One turn moves each row of this set onto another row. After a few examples, where does it send each row asked below?
vafa: [ 11  -7   7 -16   0 -10 -11 -27 -16  23  -5  20   6  17   9 -35 -26  20
 -24 -39  39 -36]
Vas: [ 16  46  14  28 -11   9  32  14   7   9  -3  17  45  28  32   7   7  30
   5 -14  32  -8]
dodid: [  5  -9   9  33   0 -40  -1 -22  -8 -31 -21  -1  20 -61 -34   4   5   4
  14   0  11   2]
lotok: [ -9 -11 -15 -12 -25   9  25  -4  -4  -5 -32   7 -50 -35  -9  11  -3 -28
   0 -54  -4 -13]
gat: [ 14  42  12  33 -13  -1  34  21   1  12   0  11  43  28  36   7   4  31
   1 -11  34   7]
tuf: [ 17  30  -5  13  -1  10  32  26  20  -1  26 -12  -1  13  12  37  18  14
  29  19 -38  15]
bos: [ 19  35   4  36 -12   0  34  13   2  19   1  14  38  28  44   8  10  25
  -6   0  29  12]
sano: [  4  -5   7  32  -2 -34   4 -15  -5 -26 -13   8  17 -64 -48   5   9  10
  -1   9   9   1]
daf: [ 21  43  10  30 -10  15  31   2  12  14  -4  24  43  26  35   8  16  24
   0  -6  26 -12]
tas: [ -3 -56   1  11  -3  12  21  -3   2   8 -25  -3  14  62  -7   2  -7   3
   4   1   0   4]
guti: [-17  -5 -16 -10 -29   1  34  20  -6  -2 -20   6 -52 -37 -25  10  -8 -14
 -17 -49   0   2]
Tode: [ 32  56   4  -6   3  -8  -1 -13   3   1  25  -7  -3 -13  50  10   1   9
  36 -24 -10 -18]
Pegel: [ -3  -2   5 -12  -6  -4  10  14 -10  25  10  23   4  21 -34 -27 -23  43
 -49 -20  35 -22]
pomar: [  6  -5   9  32   0 -42  -1 -20 -10 -25 -15   4  17 -66 -38   2   6   7
   2   2  13   2]
Lela: [ 35 -13 -21 -25  -1 -15 -40  -7 -43  -6  11  10 -33   6   3 -32 -13  14
  -9   0 -12  -6]
gup: [ 21 -10 -10 -26  -5  21 -17  26 -18 -26   5  15 -18  26 -52 -11  -4  31
   2  10 -28 -21]
Pifik: [-11 -20 -19  -6 -27  12  33   1  -1  -5 -31   5 -51 -28 -12  17   2 -31
  -3 -41 -12  -1]
Faki: [ 26 -27 -13 -19  -1 -15 -34   5 -42 -25  -4 -11 -25  27   5 -21 -21  11
  24  -8 -17   5]
zuve: [  3 -12  11  35  -1 -33   4 -18  -4 -34 -24  -1  21 -56 -41  10   8   3
  18   4   6   2]
Nur: [ 17 -24  -6 -20  -4   8 -20  25 -28 -37  -8  -9 -17  37 -29  -8 -15  21
  31  -2 -27  -5]
kos: [-15 -17 -20  -6 -28   6  37  16  -3  -1 -23   4 -51 -30 -23  17  -1 -22
 -12 -39  -9   6]
Zof: [  3 -10   9  33  -1 -30   7 -13  -1 -31 -20   4  20 -58 -50  10  11   7
   7  10   4   2]
kur: [-11 -33   2   5  -8   9  29  30   0  16  -2   9  10  48 -43  -4 -12  33
 -30   5   9   2]
Rebog: [ 24  72   2  -9  -2 -13   9  16   2  10  45   1  -8 -23  22   6  -2  32
   5 -17  -2 -11]
rekig: [ 11 -40   4  -1   1   0  -5 -39 -10  11 -27   4  11  42  25 -17 -15  -4
   8 -25  19 -20]
dabe: [ 32  -3 -20 -30  -3   7 -30   6 -28  -8  16  26 -29   6 -33 -25  -3  28
 -21  11 -21 -21]
boze: [ 15  56  -3   2  -4  -2  29  41  11   9  46  -3  -6  -8  -1  23   9  34
   0   9 -20   9]
mibe: [ 22  36   3  34 -11   8  32   1   8  21  -1  23  40  26  43   9  19  21
  -7   3  24   1]
Bevev: [-12  -1 -13 -15 -26   3  27   7  -7  -4 -24   7 -51 -40 -17   5 -10 -19
 -10 -58   4 -12]
nuli: [ 27  30  -1   8   4   6  14  -6  14  -6  13 -17   1   8  44  30  14  -2
  50  -2 -31  -1]

Tode moves to Rebog
dabe moves to gup
Vas moves to gat
Now these:
Zof moves to zuve
lotok moves to Bevev
vafa moves to Pegel

One turn moves each row of this set onto another row. After a few examples, where does it send each row asked below?
kis: [-59   8  15 -16 -38  -4 -27 -22  -8  58  -3   4 -29]
Keri: [  4  15  20 -16 -15  12  18 -28  15  51  26  -3 -51]
kotu: [-35   9  41  18 -32  19  22 -26  10  38   3   4   8]
Nava: [  0  12   9 -40  11   9  44 -31 -13  42  22 -31 -45]
tuta: [-18   6  17 -22 -13  24  31 -41  -2  58  22 -11 -48]
sosi: [-31  17  15  -7 -39  -9 -30 -14  11  52   4  11 -36]
Sop: [-42   7 -13   3  21 -52  47 -19 -36 -13  -5 -25 -22]
kuge: [ -1  19  34   0   5  16  58 -19   4  19  11 -25   5]
nide: [-41  26  -2 -42  -5 -46 -22   4 -21  28 -17 -33 -18]
Ter: [-12  34  23 -14  10 -29  27   7  -7  -1 -11 -40  23]
mikar: [-20  33   1 -30 -11 -50 -31   9  -1  26 -10 -19 -24]
nifez: [-37  -7  -2  15  11 -12  69 -45 -25   7  14 -12 -38]
Kal: [-14 -29  -2  17  -2  12  42 -30 -33  17  43  -4 -25]
Rozem: [-46 -15 -16   7  -9 -45 -16   8 -46  -3   6 -16   4]
tib: [  0  27  27 -10  15 -10  48  -4  -2   6   2 -40  16]
vup: [-60   6 -13   9   9 -59  26 -13 -37 -10 -15 -18 -15]
nuvar: [-34 -35   2  27 -20  13  18 -31 -31  26  34   9 -20]
tiz: [ 20  23  10 -30   5  -3  28 -18   6  37  23 -20 -47]
bifar: [-50  14  37  17 -37   2  -1 -12   6  33 -11   2  19]
dig: [-58  17   6 -26 -26 -32 -36  -5 -15  42 -17 -12 -18]
Davir: [-32  26   8 -16 -30 -35 -39   1   4  39  -9  -1 -28]
vakez: [-75   0 -10  20  -9 -52  10 -19 -31   0 -17  -3 -14]
Nodib: [-31   0 -10   5  23 -32  65 -32 -31  -6   8 -23 -31]
Zetu: [-34  29  23  -4  -9 -33   2  12  -5   5 -24 -28  29]
dofi: [-51 -13   3  27  -7  -4  55 -50 -19  17  15   7 -36]
Sal: [-80  -6  -3  29 -20 -33  14 -32 -26  15  -6  10 -22]
vom: [-69 -11   3  33 -20 -14  31 -45 -22  22   4  14 -31]
reg: [-17  13  20  -7 -34   9  -1 -27  14  57  18  10 -47]
kepi: [-52 -29  -2  28 -33  -4  -7 -19 -34  24  23  12 -12]
Pere: [ -7 -14 -18  -4  20 -27  32  -3 -46  -8  26 -33  -8]
niza: [-44   1  20 -16 -32  17   1 -37  -4  63  12   2 -42]
bedu: [-18  29  -3 -50  16 -42   7   3 -23  22  -8 -46 -23]
mose: [  2  21   0 -51  22 -16  32 -14 -19  29   8 -45 -35]
rut: [-24  -9 -21  -2  13 -44   9   8 -48 -12  13 -31   0]
fem: [-16  10  39  11 -16  26  47 -28   9  32  14 -10   3]
Zefi: [-51  23  30   9 -27 -22 -10   4  -2  19 -21 -10  28]
lod: [ 17  31   5 -38  13 -26  20  -4   1  25  11 -35 -38]
lasu: [  2  37   1 -37   8 -45  -7  10  -3  19  -3 -31 -28]
lonel: [ -3 -20 -10   2  13  -2  49 -18 -39   1  39 -25 -21]
Riz: [-57 -21  -8  22 -25 -28 -22  -1 -40  12  11   4  -1]

lasu moves to lod
vakez moves to vup
Now these:
niza moves to kis
rut moves to Pere
kuge moves to fem

One turn moves each row of this set onto another row. After a few examples, where does it send each row asked below?
malos: [-61  -2 -55 -23  17  26 -60  16 -10 -59 -10   5  14  11  53]
tuvi: [-18 -17  17   3  14 -14 -62   7  -3   5 -62 -18  10  -6  19]
Nud: [-53  17   0   1   8  -6 -72  30   6 -32 -68 -11   6  -2  -9]
meda: [-68 -16  12 -18  -5  60 -49  34 -52 -73 -56  19  12   6   8]
nug: [-42   5 -23  -8  23  25 -59 -31 -38 -61 -37   4  47   8  27]
Sis: [-24   1 -12  -3  16  14 -41 -41 -43 -29 -24  22 -11  40  38]
guro: [-66 -46  11 -39  34  18 -76  33 -49 -27 -68 -35 -13  33  16]
Feg: [-47   8 -26 -19  26  31 -66 -32 -37 -66 -37   1  40   9  20]
Tonen: [-39   4  21   9 -16  45 -23  11  -7 -51 -58  30 -12  15   2]
loz: [-57 -23  -2 -28 -14  39 -38  45 -16 -41 -95 -29  19   9  -1]
pip: [-31 -43 -42 -10  16  45 -65 -15 -17 -52 -14 -45  -4  32  32]
viri: [-70 -15  -6 -12   3  11 -86  50 -14 -44 -75  -4 -21  39  15]
pel: [-20  -5   9  -2  16  29  11  14   2 -20 -33  -9  -9  -4  -6]
Gen: [-11 -61  -4 -12  21  37  -7  33 -29 -18 -27 -30   6  -2  23]
gukat: [-41   6 -32 -27  40  26 -33 -24 -31 -30  -1 -25 -26  27   4]
tad: [-49 -52 -12 -36  12  45 -35  59 -59 -40 -27   6   5   1  38]
Sus: [-37  -1  13 -31  -8  11 -19  29 -41   4 -66 -17   9 -21  -7]
Zupa: [-32 -48  25 -28 -21  35 -34  21 -40   4 -72 -29 -11   7  20]
Zuzo: [-29 -10  -6 -11 -33  11 -31  47 -15 -13 -85  12   6   6  18]
parar: [-55  -8 -56 -31  18  27 -67  10 -15 -52  -8  10   6  14  56]
gonin: [-44 -40 -40  -5  13  45 -59  -6 -11 -55 -12 -43 -11  37  39]
lida: [-50  -1 -23 -23  39  30 -29 -25 -38 -33  -3 -33 -28  32   7]
nov: [-70 -25   2 -55  -8  35 -27  56 -24 -10 -67 -13 -23  11  21]
kad: [-40 -33  16 -39  42  -9 -52  22 -38  15 -47 -19 -12   5  31]
sodez: [-19  -1 -18  -3  13  20 -49 -43 -32 -34 -31  22 -11  45  36]

Gen moves to tad
Zuzo moves to Sus
Now these:
Sis moves to lida
gukat moves to pip
tuvi moves to kad

